One turn sends every row of this set to another row. A few are shown first. Where does it send the rows asked after them?
ked: -17  16  16  0  13  6  -13  5  -7  5  -19  15  -15  -24  2  -25
Rimo: -23  -2  27  8  8  -5  -10  -4  -18  5  -2  -4  -36  -26  29  -7
tiku: -4  -18  7  15  -23  22  2  -4  -8  -15  36  6  -27  -4  11  19
savi: -21  -12  -3  -9  -12  -5  -22  0  6  27  11  5  -17  11  -8  34
toze: -33  -22  -27  -13  11  17  7  -3  6  3  -17  -14  -40  0  -21  14
Fip: -2  10  -4  -3  -8  -10  33  14  15  8  18  16  11  5  5  0
damer: -30  8  -21  -4  -14  -25  15  -10  -1  -5  19  4  -4  13  -3  12
Noled: 0  29  -5  -3  12  -21  21  7  -4  -14  -2  -2  -2  7  -13  15
zefor: 6  9  12  9  17  29  16  -1  -8  -31  0  -9  -20  -18  -9  20
nubo: -25  4  12  1  -5  6  -21  4  -2  15  -1  23  -15  -18  12  -24
gor: -25  4  7  1  9  -17  48  -6  4  -1  10  -16  -1  0  7  15
gedo: 0  -7  20  1  14  -6  13  17  -10  18  -23  5  -14  11  -34  13
ruzu: -28  6  33  7  21  3  -2  -1  -11  7  -17  -4  -22  -25  9  -14
zevo: 20  -19  -4  -5  4  15  -1  32  2  11  -4  1  -48  4  -6  16
dufo: 6  5  1  4  -9  -30  24  7  -9  -6  25  -2  -18  7  19  20
Gunib: 0  -11  -29  -23  -3  3  22  1  15  10  -13  21  -13  -26  2  -8
tovo: 1  -36  -1  1  -11  -23  30  0  -24  8  -6  5  -42  -6  5  2
seba: -7  -1  12  11  1  41  20  5  8  -11  7  16  2  -5  -22  -1
Tov: 3  -37  4  -2  3  22  25  26  13  23  0  -1  -40  -3  3  4
Vili: -30  -39  -13  -8  3  23  28  6  16  19  -5  -6  -34  -3  -7  1
Novu: -24  -20  14  18  -1  18  29  -18  -18  -25  13  -14  -29  -10  -3  16
Dul: -14  -4  -20  4  -19  26  -2  -10  -5  -25  15  21  -14  -5  -17  0
dunek: -4  -13  -22  -11  8  9  -12  13  -4  -2  -12  -10  -53  5  -16  25
butan: -34  -7  11  6  -9  -7  -20  -9  -19  8  3  11  -32  -16  18  -17
fize: -15  -5  -1  -17  22  1  13  -10  13  11  -7  -22  -22  -26  14  36

tiku -> Novu
Fip -> damer
ruzu -> ked
Now these:
Tov -> toze
savi -> tovo

One turn sends every row of this set to another row. A few are shown first. Where does it send the rows asked after them?
H: -20  -15  -10  -12  -4  -5  14  22  8  -18  -2  20  -18  -1  22  -3  33  5  2  -3  25  -2  -4  -20  18  -23  -42
J: -3  5  -1  -22  -1  -18  0  4  25  25  1  0  35  -4  -10  29  -7  15  -18  -3  -8  10  7  14  3  4  -1
M: 23  10  -26  7  1  -8  -35  -36  2  22  3  12  -12  -21  -5  -1  -6  -5  12  2  5  -16  -11  -2  17  10  -19
R: -7  -7  -11  -6  5  0  15  27  8  -7  -11  19  -25  -13  23  -13  24  9  19  10  19  -3  -11  -6  32  -16  -44
V: -7  12  -29  6  6  -1  -1  -4  34  6  -20  -23  0  6  12  1  2  -10  -24  12  -33  -13  -12  -18  12  -10  -13
A: -8  -12  13  35  -23  -12  -12  -20  -19  -12  10  -5  -6  -36  1  -4  -16  -13  -10  1  13  11  -18  14  10  21  -12
N: -3  0  -1  14  24  -13  -4  0  8  1  -12  11  -3  -28  28  16  4  -24  -19  -13  1  -28  -13  25  36  -17  -38
D: -4  -19  13  36  -11  -1  -14  -22  -14  -11  10  -25  -19  -20  0  -2  5  -12  -6  -4  -1  6  -36  14  4  21  -13
Q: -2  5  -8  -27  -4  -16  6  2  37  25  -7  1  22  -1  -20  8  -4  4  -21  19  5  14  5  13  -10  14  -8
F: -27  -13  -15  -3  4  10  30  31  9  -6  -4  7  -23  -11  17  -9  17  -8  3  13  26  -8  -12  -4  34  -11  -31
C: -3  -21  21  36  -10  -9  -14  -22  -9  -24  17  -16  -19  -22  0  2  10  -6  2  -1  10  5  -24  18  -16  12  -16
S: 4  -20  6  40  -16  -1  -18  -23  -10  -12  10  -17  -7  -29  -2  -5  9  -11  -18  -7  1  10  -32  0  -2  18  -11
L: -2  -13  -1  -28  4  -12  -8  4  29  6  2  2  29  2  -14  24  -7  19  -4  1  -9  21  3  13  -7  1  -2
T: -19  3  -11  -9  5  -2  13  26  7  3  -7  21  -28  -5  26  -9  31  -1  8  6  27  -3  -10  -14  20  -14  -45
U: -10  -1  -3  -21  3  -19  10  2  30  26  -2  7  33  -3  -3  19  -5  12  -14  5  -10  -3  3  20  -15  0  -3

T -> J
U -> S
Now these:
F -> Q
H -> L
V -> M

